Rows are one point carried round by a steady rotation, each followed by how many ticks it has turned.
The counts run from 0 to 856.
[-15  25  -7   3  20  14 -24 -10  46   2   9  -6  -2  33  12  -1 -11  38
   0  22  -6 -17   1 -20 -25   8  -9  -7  16  -1   3  -6  14  30  49 -38
   9 -36  20 -22  14 -14  -3 -37 -24] : 640
[-29  12 -21   6  21  22 -12 -25  14 -30   7  -4   8  44  -7 -23  13  40
  23  -8 -44   0 -11  11 -23  19  14   8   5  16   1  25 -61  -5  24 -21
   7 -17   1  25 -13  -4  28  -3   1] : 106
[-46  11  -8  12  25  20  -9 -14  34 -28  20   4  -5   5  23  19  42  47
  13  -9 -20   6  -2  11 -11 -16   1   9 -45  -4  18  25 -23   3  34  24
 -17   0  26  -1 -37  -2   5   1  -8] : 459
[ -7 -29 -31  -3  40  32  25  -9 -18 -14  14 -27  10  43  -5  25  -7   8
   2   5  25 -25  14   8 -31   6  -5   4 -18  -5  28  18 -49   5 -26  11
 -10 -10  56 -18 -10  -3 -21   8  -4] : 478
[ 12 -33 -40  -7  15  -1  11  -1  -5   9 -11   2 -13  35 -16 -41 -14  28
 -10  22  -7 -17  26  31 -22  10   3  28  32  -2 -28 -34 -12   2   8 -18
  21  -4  41   8  35  -2  22  18 -39] : 525
[-18 -13 -17 -22  52  61  -2 -18  22 -29 -23   8   9  22   5  -4   0  18
  23 -18  25  13 -17  15 -29 -40 -23  -9   5 -15   3  18   0  46  12   6
 -10 -18 -19 -16   6  10   3 -12 -14] : 364
[ -3  27  16  -1  20  22 -14 -36  38 -17 -10   8  -8 -10  21   0  -2  30
 -30   3  -8   7  13   2  -9 -11   0  -2  29 -18  -4  26  15  13  63 -18
  -3 -49  12   9   9 -23  21 -32 -24] : 416
[ -7   1 -13  35   6  37 -19 -44  18 -32 -40   1   5  -6  10 -25  -3  27
 -24  -4  -7  -9 -16  24 -13   7 -23   6  50 -12 -17  33   9  -5  18  -6
   0 -24  28   8   4 -32  21  -7  16] : 545
[-31 -24  -5  25  25  19 -10 -15  31 -35  -4  10  16  34   7 -42   9  56
  14  -6 -11   6 -28  30  -9  31 -18  13  20  -1 -12  -5 -36 -15   8  -3
  28  -7  27  -2  -5 -17  25  16  14] : 675
[  1  -9 -23   1  -6   8  36 -19  27 -35  -7  -9 -16  42  28  -5   2  48
 -30   4  17  -9  31  17  -7  -1 -42  23  10   0   9  29  10 -11  -1  -5
  12 -24  37   3  21  14 -19   8 -37] : 657
[  3  -2 -20  24  17  20  26 -30  34 -32  22  26  -2  -1  19   9 -20  37
  -7 -14  -6 -40 -20  17 -34 -12   0   3   4 -39   2   9  17 -16  18 -19
  13 -39  42  -3  14 -21   2  17  16] : 246
[-13 -25 -29  23  -1  46  12 -18  24  -8 -11   8 -18   7 -11   3  -5   8
   3  -4  -6 -55  17  17 -39  -6 -35  25   1   0  14  20  27   3   5  23
   7  -6  53   6   9 -29 -36   3 -15] : 343
[-18   3  -2  11  59  22 -38 -31 -14 -20  -6 -19 -14  13  32  -3  30  30
 -20  23  25  -4  51   3 -28  -5 -13  -6   4  -3  18  -1  -9  15   5  14
  16  -1   7 -22   0 -11  16 -20 -20] : 626
[ 13  23 -20   0   6  36  29 -38  54 -17   6  13 -16  28 -25   2 -18  21
 -16 -12  -1  -9 -16   1  -7 -18  -4   0   7  19  22  21   1  11  24 -36
 -17 -35  46  23  25  -4 -23  -1 -22] : 117
[  9 -15 -24 -16  28  49  31  -5   6   1  -6  26  11  15 -11  10 -23   6
 -22  33 -24  -3   8  33  -4 -14  11  20 -16 -21 -24 -26   4  15  46  18
 -15 -35  43   5 -14 -13   1 -16 -21] : 734
[-18 -45 -36 -15  37  10  11  10  -3 -13  38  -9 -15  41 -24   9  14  34
  28  27   3   0  18  16 -18  -2   5  11 -22 -12  26 -25 -30  10  -6   9
  -4  13  40 -21   1  12  -3  40 -36] : 481
[  9 -17 -21 -50  27   7  16   2   9   1  20 -16  -9  17  -2  30  11  19
   7  34  -2 -13  27 -10 -24 -23   9  17 -31 -21  20   0 -16  23  34  11
 -45 -13  32 -20   9  -4  -5  20 -41] : 609
[ -5 -42  -6   9   1  23  45  -5  34  -6  -9   1 -13  17  -5   5  -6  14
  17 -14   3 -22  33  35 -29  -7 -28  43   9  -6 -16  31  32 -22  47  -3
  35 -27  26  -7   1 -15 -20  10 -21] : 786
[-25 -28 -12  12   5  33  27  -1  37   1   0  11  10  16 -33  -7 -16  22
  18   0 -28   3   3  25  -8 -11 -16  40 -11  20 -14   1  17  -8  62   9
  13 -24  31 -10  -4  -7 -20   3 -37] : 338
[  9 -14 -14 -18  40  17  33 -17 -17 -24  16  -1  17  10   3   6  -8  31
 -10   0   1 -53   0   3 -33 -14   7  20  -6 -22  28  13 -52 -34  -8  24
   4 -19  40  10   5 -22  -9  37 -10] : 254
[-18   1 -53  13  30 -13   6 -11 -25 -40  13 -12   2  21  -2  -8 -27  23
 -12  14  10 -30  21 -17  -6  20  -7  10  -2  -9 -10  33 -21  -2  -2 -12
   8 -33  38 -24  12  -5 -17  -1 -51] : 649
[-19 -30  -5  12  24   7   2 -15  -1 -22 -22 -15 -13   5 -12  -7 -14  15
  29 -27  26   6  35   3 -37  -6 -33  10  56  -3  17  64  -8 -13  13 -26
  22 -14   1 -21  18  -9   2  11 -25] : 222
[-22  -6   1  47  31  31  -2 -25  21   0  28  12 -18  12 -28  20 -21  15
   5  10  16 -15   5   0 -31  -9 -15  -4   9  -3  19   1  20 -12  39 -16
  27 -22  57 -26   0 -25 -30  -8  -5] : 469
[ -7   2 -34  -4  38  18  -2 -16  -4 -52  16  10  -6  22  17   4   9  54
 -17  25 -39  18  22  36 -16  14  23   3  -3 -34  -2   0 -18  -6  12 -11
 -13 -14   2  11 -22  18  32 -12   6] : 854
[ -3  11 -10  -1  54  21 -28 -32 -10 -15   8 -10 -17  20   1  16   0  23
  -3   5  10  19  20  -4 -42  -6   8 -31  44 -19  34   8 -46  26  -8 -33
 -10  -7   9   1   4   3  26 -10   6] : 274
[-40   4 -10  28  37  48   3 -28  10 -47  21   7   0  -1  -7  29  -5  23
   9 -12  -8  19   7  14 -13  -4  -6  -3 -28 -14  25  44  -2 -11  22   9
   3 -20  20 -25 -40  -3 -24 -11 -11] : 462
[-21 -38  -9 -11 -15   6  19   7  47  10 -17 -11  -6  10   6   1   9  23
  29  -8   8 -21   5  12 -24  -3 -41  35  22  -8  -2  32  -3  -2  49  15
  10 -17  43 -14   5 -29 -12  36 -30] : 788
[ -2   5 -16 -32  56  20   8 -15  39 -20 -15   5 -37  16 -11 -15  -9   1
  -4 -10  13  -3  56   3  -8   7   1 -11   7 -16  38  32   0  10  13  -7
  -3   7  36 -10   6 -12 -21 -11 -43] : 439
[  8 -17   6 -34  30  43  22  -6 -16  -6  -2  -8  30  22  -4  -3   2  33
  -1  25 -22 -47   1  10 -38 -26   3  28 -17   9   3 -13 -20 -11  28  20
  -3 -42   4  12  10 -37  -5  17 -18] : 382
[-11 -26 -17  26  33  -3   2 -33   8 -22  21  13 -30 -15 -27  -5  22  16
  -9  -5  15  16  12  33 -10 -29  -5  24  13  -1  13 -21 -33 -18  13   2
   3   6  57  15  26  14  20  49 -30] : 130
[  5 -27 -15  21  18  10   8 -24 -31   0 -29 -34   6  -4 -18   7 -11   0
 -28  38  26  12  42  18 -16   3 -25  19  38  -3 -12  21 -17  -9  17   7
 -13 -16  58 -17  11 -27  12  12 -13] : 747
[-10  -8 -30  32  39  -8  21 -19  22 -18 -14  -5  -5   7   1  -3  -5  21
 -15 -18  33  24  22  24 -16  18 -15  10  22 -34   2  47 -17 -18  11 -15
 -10  11  47 -21 -12   1  28  10  27] : 448
[  6 -12 -26   7  12  14   4 -22   7 -22  36  -5  13  30 -11  21  26  30
 -12  52 -28  27 -15  29  -2   1  24   7  -6  -8 -32 -21 -21  14  28  -7
 -29 -30  40   2  -2  -5  43  12   4] : 728
[-19 -18 -16  -2  37  30  -4 -12  20  12 -12   9 -14  18  21  21 -23  23
  -6  -6  46  16  -1  18 -39 -37 -37  -6  32 -17  13 -16  -4  43  12 -10
   9 -14  24 -18   2  32   6 -20 -25] : 491
[-21  15  -9  32  59  28  -5 -29  35 -28  -9   7   7  16  20 -16  16  46
 -41   4  28  -4  13  12 -12  -4  -9  12 -33  -3  17  16  -9 -15   7  25
  -6  14  27  -6 -15  -6   6  -9  19] : 455
[-22 -18 -18  21  35  38 -43 -28  16 -22  13   4 -33 -14 -29  21  24  19
  25   9 -26  33  -6  18 -22 -15  10 -22  17 -25  27  -8  -7  31  19   1
 -19  14  25  -6  -4 -10  22   6  -2] : 145
[ 15 -29 -26 -10  26  10  27   9  -2  10   5 -12 -18  10   2  44  -6  16
  10  12  -2   5  60  32 -58 -13   1  33  12 -41   0   3  17   0  34 -18
  -1 -20  11 -19   0  13  11   1  -6] : 614
[ -1 -22 -18 -10  18  39  19 -18 -10 -15 -26 -21  -3  41  20   2  12  14
 -34  30   3  -5  47  35 -11  35 -23   7  16  12   6  15 -29  -6  -8  26
   4  -5  63  13 -18 -18  -7  -7 -12] : 306
[  9 -29  -4 -21  48  36  22  -6  25  12 -15   0 -10  18  11  24 -22  18
 -12   2  41 -11  38  11 -49 -30 -22  17   5 -26  21  -6  26  16  22  -4
   4 -12  21 -30  17   8 -15 -11 -14] : 43
[-22 -14 -33   3  47  22 -26  -9  -2 -40 -22 -11  -4   3 -16 -11   6  15
  13  21   3  35  29  12   2  15 -14 -12  14 -18  -4  50  20  30  21   8
 -29  -3   9 -38  -9 -16  -1 -21 -23] : 761
[ -1 -11  -5  -8  55  21  23 -24 -20 -34  11  13   1   0  12  -2 -14  15
 -14  -8   9 -57   5   8 -23 -22   3   6  -5 -21  28   6 -42 -27  -6  10
  26 -36  41   3   8 -25 -14  15 -18] : 253
